Each row has a name. Each piece below is followed by the name of the row it came from, unless a question asks for something else. Each question is about the rows just above it. Places in a row count from 0.

(5): [ 0.30 -0.61  1.46 -0.61  2.06 -0.91  1.09  0.10 -1.67  0.27 -0.22 -1.48
 -0.61  1.19  1.66  0.45  0.36  0.96  1.50  0.56  0.16 -1.27  1.53 -0.15
 -1.06  0.55 -0.93  0.72 -0.81  0.70 -0.83  0.20 -1.01 -0.18 -0.54 -1.64
  0.57  1.98 -0.29 -0.17  0.54  1.75  1.04  0.54 -0.67 -0.24 -0.02 -0.39
 -1.15  1.68 -0.74  0.47  0.18  0.89  0.72]
(75): [ 0.13  2.22 -0.03 -1.77 -0.56 -0.82 -1.81  4.17 -2.47  0.60  1.96 -1.05
 -0.43 -0.45  0.82 -1.56 -1.50 -1.62  4.34 -0.76  3.15  1.96 -0.52  0.79
 -3.00  1.61 -0.82  0.75 -3.76  3.26 -1.78 -2.52 -2.55  1.46 -1.03 -0.73
  0.86  1.20  2.03 -0.33 -0.28  1.13  1.47  0.20  1.53  0.50  0.34  0.97
 -2.23 -1.27  1.14 -2.45 -0.62  0.87 -0.78]
(66): [ 0.20  1.93 -0.22 -0.13 -0.04  0.08 -0.16  2.00 -0.83 -0.84  3.24  1.92
  0.12  0.09 -0.46 -0.69 -0.76  0.65  0.59 -0.74  0.33 -0.24 -1.86  1.94
 -1.73 -0.99 -0.43  0.49 -0.62  0.88 -0.45 -1.51  0.10 -0.43 -0.54 -2.19
  1.41  1.95 -0.75  1.19  0.46 -1.28  0.56 -0.27  0.16  1.26  0.78  0.84
 -3.07 -3.75 -0.80 -1.50  1.75 -1.51 -0.39]
(163): [ 1.90 -2.90  2.27 -1.01  4.26 -5.60  1.47 -3.23 -3.54  1.42 -2.04 -1.62
 -1.66  1.41  3.49  1.30  1.63  1.26 -3.19  1.29 -2.40 -4.03  5.26  0.63
  0.53  0.21 -0.49  1.19  4.27  0.52 -0.15 -1.72 -4.07 -2.48 -1.22 -2.22
 -1.96  3.98 -0.34  3.58  1.76  5.56 -0.12  0.75 -4.14  1.69  1.25 -3.30
 -1.15  5.12  0.72 -0.14 -2.56  2.26  2.76]
(11): [ 3.18 -1.43  3.10 -2.25  3.66 -7.88  2.09 -2.11 -4.02  1.54 -1.77 -1.71
 -3.56 -1.14  4.61  0.55 -0.85  1.48 -0.20  1.46 -2.81 -6.55  4.28  5.42
 -2.33 -0.02 -3.65  1.97  2.57  1.91 -3.95 -2.81 -6.03 -1.14 -4.09 -2.12
 -2.08  6.98 -0.91  5.72  2.30  7.08  1.51 -1.21 -3.73  2.36  1.03 -3.15
 -3.01  1.42  0.40 -0.19 -1.54  0.23  4.33]
(69): [ 0.47 -0.56 -2.84 -0.46 -2.17  7.85  1.03 -1.44  2.15 -1.93 -4.18  1.93
  2.42 -2.52 -0.44 -0.43 -0.20  1.21  2.38 -0.69  3.84  3.82 -0.96 -1.38
  1.65 -0.40 -0.79 -1.27 -6.89 -0.71 -1.66  5.07  4.90  1.88  1.81  2.18
  2.19 -3.62  0.22 -6.52 -0.72  0.31  1.45 -0.48  3.15 -6.08 -0.91  3.34
  4.29 -1.95 -3.62  2.96 -0.31 -2.72 -0.01]
(72): [-0.63  1.58 -3.02  0.85 -2.92  6.75 -0.12 -0.09  6.23 -1.92 -2.78  1.38
  2.16 -2.29 -2.19  1.73 -0.29  0.16 -0.29  1.09  0.65  0.12 -4.53  1.24
  2.76 -1.50 -0.08 -5.13 -1.95 -4.02  1.58  5.53  8.03  0.99  3.97  4.34
  3.50 -6.18 -2.52 -2.61 -0.28 -4.55 -0.66 -3.87  0.48 -4.52  1.00  4.99
  3.75 -4.75 -3.11  4.52  1.87 -4.47  0.25]
(104): [-1.32  2.19 -1.29  1.01 -3.83  3.86 -0.88  2.25  2.46 -1.47  0.98  0.68
  0.62 -2.49 -2.79 -2.45 -1.50 -1.49  3.83 -2.25  1.98  4.15 -3.83 -0.55
 -0.72  0.81 -0.67  0.35 -5.23  0.93 -2.07  1.50  0.60  2.88 -0.84  2.02
 -0.16 -2.60  1.28 -3.95 -2.41 -3.87  0.62  0.12  5.14 -1.75 -2.95  1.47
  1.60 -4.32 -0.20  0.09  1.98 -1.07 -2.16]
key -> tag
[1.58] -> k265
[1.57] -> k189
[-0.14] -> k65
[-0.83] -> k679
[-0.34] -> k767
[-0.15] -> k749
[-0.16] -> k357
Join (163) by its entry at place 30:
k749
Which row holds [-3.95 -2.81 -6.03]?
(11)
The row named (69):
[ 0.47 -0.56 -2.84 -0.46 -2.17  7.85  1.03 -1.44  2.15 -1.93 -4.18  1.93
  2.42 -2.52 -0.44 -0.43 -0.20  1.21  2.38 -0.69  3.84  3.82 -0.96 -1.38
  1.65 -0.40 -0.79 -1.27 -6.89 -0.71 -1.66  5.07  4.90  1.88  1.81  2.18
  2.19 -3.62  0.22 -6.52 -0.72  0.31  1.45 -0.48  3.15 -6.08 -0.91  3.34
  4.29 -1.95 -3.62  2.96 -0.31 -2.72 -0.01]

(148): [-2.98 -2.65 -7.36 -3.58 -5.87 -2.16 -2.26  2.86  3.22 -0.50 -1.87 -1.59
  3.03  2.91 -1.95  1.14  1.07  4.91  3.27 -2.61 -4.70]
(31): [ 6.21 -0.28 -3.50 -3.45  0.24  4.41  7.54 -3.12 -4.34  4.32 -7.57 -4.33
  1.33 -0.93  0.51  1.36  1.57 -3.14  0.43  0.00  0.25]
(147): [ 0.77  5.77  2.07  1.30 -1.27  0.06 -2.12 -3.27 -4.07 -4.33 -0.68  3.40
 -1.20  3.33 -0.85 -1.77 -5.25  0.27  2.20  2.06  0.07]
(59): [-4.75 -3.45 -1.02 -2.91  2.90 -7.17 -3.70 -0.66 -0.98 -1.93  0.46  0.15
  4.62  2.31 -4.52 -3.34  2.21  3.34 -1.06 -2.16 -1.36]
(145): [ 2.57  0.54 -4.12  0.81  4.04  0.15  3.34  0.42 -2.30  1.59 -6.05 -8.40
 -2.58  3.15  0.44  3.06  2.02 -3.68 -6.13  2.30  1.71]
q: [-2.26  2.86]
(148)
Which value is in both (59) and (148)?
[-2.16]
The row named (147):
[ 0.77  5.77  2.07  1.30 -1.27  0.06 -2.12 -3.27 -4.07 -4.33 -0.68  3.40
 -1.20  3.33 -0.85 -1.77 -5.25  0.27  2.20  2.06  0.07]
Where do [ 2.57  0.54 -4.12] appear?
(145)
Shared by (31) and (147):
[-4.33]
tags:
[0.51] -> k547
[7.54] -> k866
[0.50] -> k134
[-2.12] -> k482
[-3.50] -> k795
[7.53] -> k233
[-2.13] -> k247
The tag of (31), keyed by place 6:
k866
Which row holds [ 6.21 -0.28 -3.50 -3.45  0.24  4.41  7.54 -3.12 -4.34  4.32 -7.57 -4.33
  1.33 -0.93  0.51  1.36  1.57 -3.14  0.43  0.00  0.25]?
(31)

(26): [ 3.71  4.72 -2.33  4.31 -4.94]
(52): [-4.73 -5.08 -4.02  3.71  4.73]
(124): [-4.19  3.21  2.81  6.20  2.78]
(55): [-1.80  3.46  2.30  2.76  3.41]
(57): [-3.91  3.84 -2.56  4.19 -2.41]
(67): [ 5.36 -7.73 -3.83  2.76  6.55]
(123): [-4.19  3.21  1.56  5.08 -7.21]
Table of tags by key:
[3.21] -> k691
[-7.73] -> k842
[4.72] -> k937
[3.84] -> k453
[4.31] -> k845
[4.71] -> k73
[-5.08] -> k244
[3.20] -> k736
[3.46] -> k494
Join (26) by its entry at place 1:
k937
Shared by (55) and (67):
[2.76]
Where do [3.71 4.73] appear?
(52)
[-4.19  3.21  2.81  6.20  2.78] is in which row?
(124)

